Where one turn sends some rows of the set: a few examples, then the rows asked
Q_565: [-17   8  -4   7   8  16  37   1 -41 -21 -21  21 -38  15 -19 -25   3]
Q_105: [-21 -10  -5  13  15  33  37   3 -46 -30 -27  16 -27  11 -18 -31   5]
Q_58: [  3  -2 -18  25  16 -10   9  28 -10 -25 -32  17  -3  -9  19 -32   0]
Q_765: [  7 -11  -6  18 -25  -9 -12  36 -28 -33 -21  -3 -11   1  14 -42   5]
Q_342: [-12  -9   2  11 -22  24  22   8 -48 -16 -15  -6 -36   8 -33 -26   3]
Q_876: [-13 -10   6 -15 -36  25  33  14 -32  -8 -15  12 -27  33 -37 -24  16]
Q_110: [  7 -31  -4 -17 -16  17  21  43  18  10 -25  16   9  42  17 -29   2]
Q_351: [-19   2   1  -2 -20  15  26   6 -49 -19 -16   6 -34  20 -32 -27   7]
Q_889: [ 15  -8 -13  -4  10  16  34  30  17  -6 -27  28  17   8  31 -32  -1]
Q_572: [ -6 -24  -1  -9 -27  17  23  44  20   7 -12  29  10  30  29 -41   8]
Q_493: [-13  -6   0   0  12  23  54   2 -18 -12 -23  38 -33  29 -20 -18   7]
Q_578: [ -5 -31   7  -8 -12  40  50  15 -11   4 -14  22 -26  37 -27 -14   9]
Q_139: [ 13 -12   0 -16 -46  18   1  39 -14 -18 -18  -3   6  17  25 -48   4]
Q_261: [-22 -14  -2   6 -14  35  23  12 -55 -27 -24  -2 -24  15 -30 -34   7]
Q_923: [ -6  -6 -20   7  14  10  30  27  23   6 -30  18   8   3  30 -39  10]
Q_747: [  3 -23  -4 -18 -22  17  25  36  18  11 -24  13   9  30  30 -33  -8]
Q_356: [-11  -1  -5  17 -32  -3  -7  37 -21 -25 -12   7  -6  -7  21 -51   8]
Q_986: [-10  -9 -12  10   7   9  29  36  19   2 -20  39   8  10  34 -39   0]
Q_171: [ -6 -20   2  -4 -54  10  -1  44  -5  -8  -7  10   1  18  20 -49  10]
Q_21: [-10 -15  -3  10  18  34  54   4 -17  -3 -20  29 -33  22 -16 -15   2]
Q_815: [  3  -9 -16   2   9   3  32  30  19   2 -33  25  15   4  27 -27 -11]
Q_319: [-18 -34  11  -3  -2  50  39  19 -24  -1 -12  28 -14  37 -25 -18   8]
Q_902: [  5 -27   0  -6 -49  13   3  36   2  -7 -17  -1  -8  22  28 -53  23]
Q_950: [ -7 -17   7 -16 -14  28  51  10 -15  -3 -16  35 -23  39 -31 -17  13]
Q_501: [-18 -35  12  -1 -22  46  23  23 -40 -11 -11  14 -18  33 -30 -22  10]
Q_380: [-14 -23  -2   3  20  41  55   6 -25 -20 -27  34 -20  23 -19 -25   8]
Q_599: [-17 -28   4 -12 -29  43  32  18 -38 -17 -21   6 -16  28 -38 -31  14]
Q_718: [ 13   6 -16  12  12   4  16  25  -8 -28 -28  20   6 -14  31 -39   0]
Q_167: [-21 -21   6  12 -13  35  15  18 -54 -24 -11  10 -23  15 -30 -25   8]
Q_774: [-20 -23   0  11  20  43  42  13 -30 -12 -19  32 -17  24 -21 -15   7]
Q_492: [ -8 -26  10  -7 -37  36  31  15 -31  -4 -11   3 -28  30 -35 -21  11]
Q_75: [ 10 -26   0 -11 -49   9   4  38  -7 -10 -17   0  -5  23  32 -43  -5]
Q_67: [ 11  -1  -7   6 -23   4  -3  28 -24 -34 -21   0  -1  -7  28 -49   1]
Q_605: [ -2   3 -19  26   4  -2  14  26  -1 -15 -30   9  -1 -19  21 -45  16]
Q_532: [  9 -28   1 -10 -46   8  -5  42 -11  -8 -17  -5  -6  34  13 -41   4]
Q_292: [  2 -12  -7  17 -33  -3  -4  29 -14 -24 -22  -4  -6  -9  20 -54  24]
Q_741: [  9  -2 -15  21   0 -11  16  24  -3 -23 -29  18   3 -21  24 -35  -4]
Q_299: [-14  -3  -9  19  14  25  37   2 -40 -16 -20  11 -39   6 -20 -22   0]
Q_529: [-11 -35   5 -10  -6  47  51  16 -19 -11 -23  26 -12  34 -30 -24  15]
Q_348: [ 11 -12  -5  15 -34  -9  -3  29 -21 -30 -18   3  -9  -5  26 -43  -1]
Q_614: [-23 -14  -1  21  15  36  27  12 -48 -25 -15  20 -22   7 -23 -21   4]
Q_453: [-11   5 -15  26   5  -4  13  32  -4 -16 -20  26   1 -14  28 -43   2]
Q_85: [ -2 -24  -5 -11 -20  21  26  36  23  10 -22  15   3  31  32 -46  15]
Q_308: [  4 -15 -17   6  22   6  30  34  18   0 -33  26   8  18  19 -25  -3]
Q_538: [ 15 -20  -4 -24 -24  24  22  39  14   1 -21  14  19  27  27 -36   3]

Q_889 moves to Q_718
Q_565 moves to Q_351
Now these:
Q_261 moves to Q_599
Q_747 moves to Q_815
Q_21 moves to Q_299
Q_85 moves to Q_923
Q_765 moves to Q_532
Q_572 moves to Q_986
Q_614 moves to Q_167

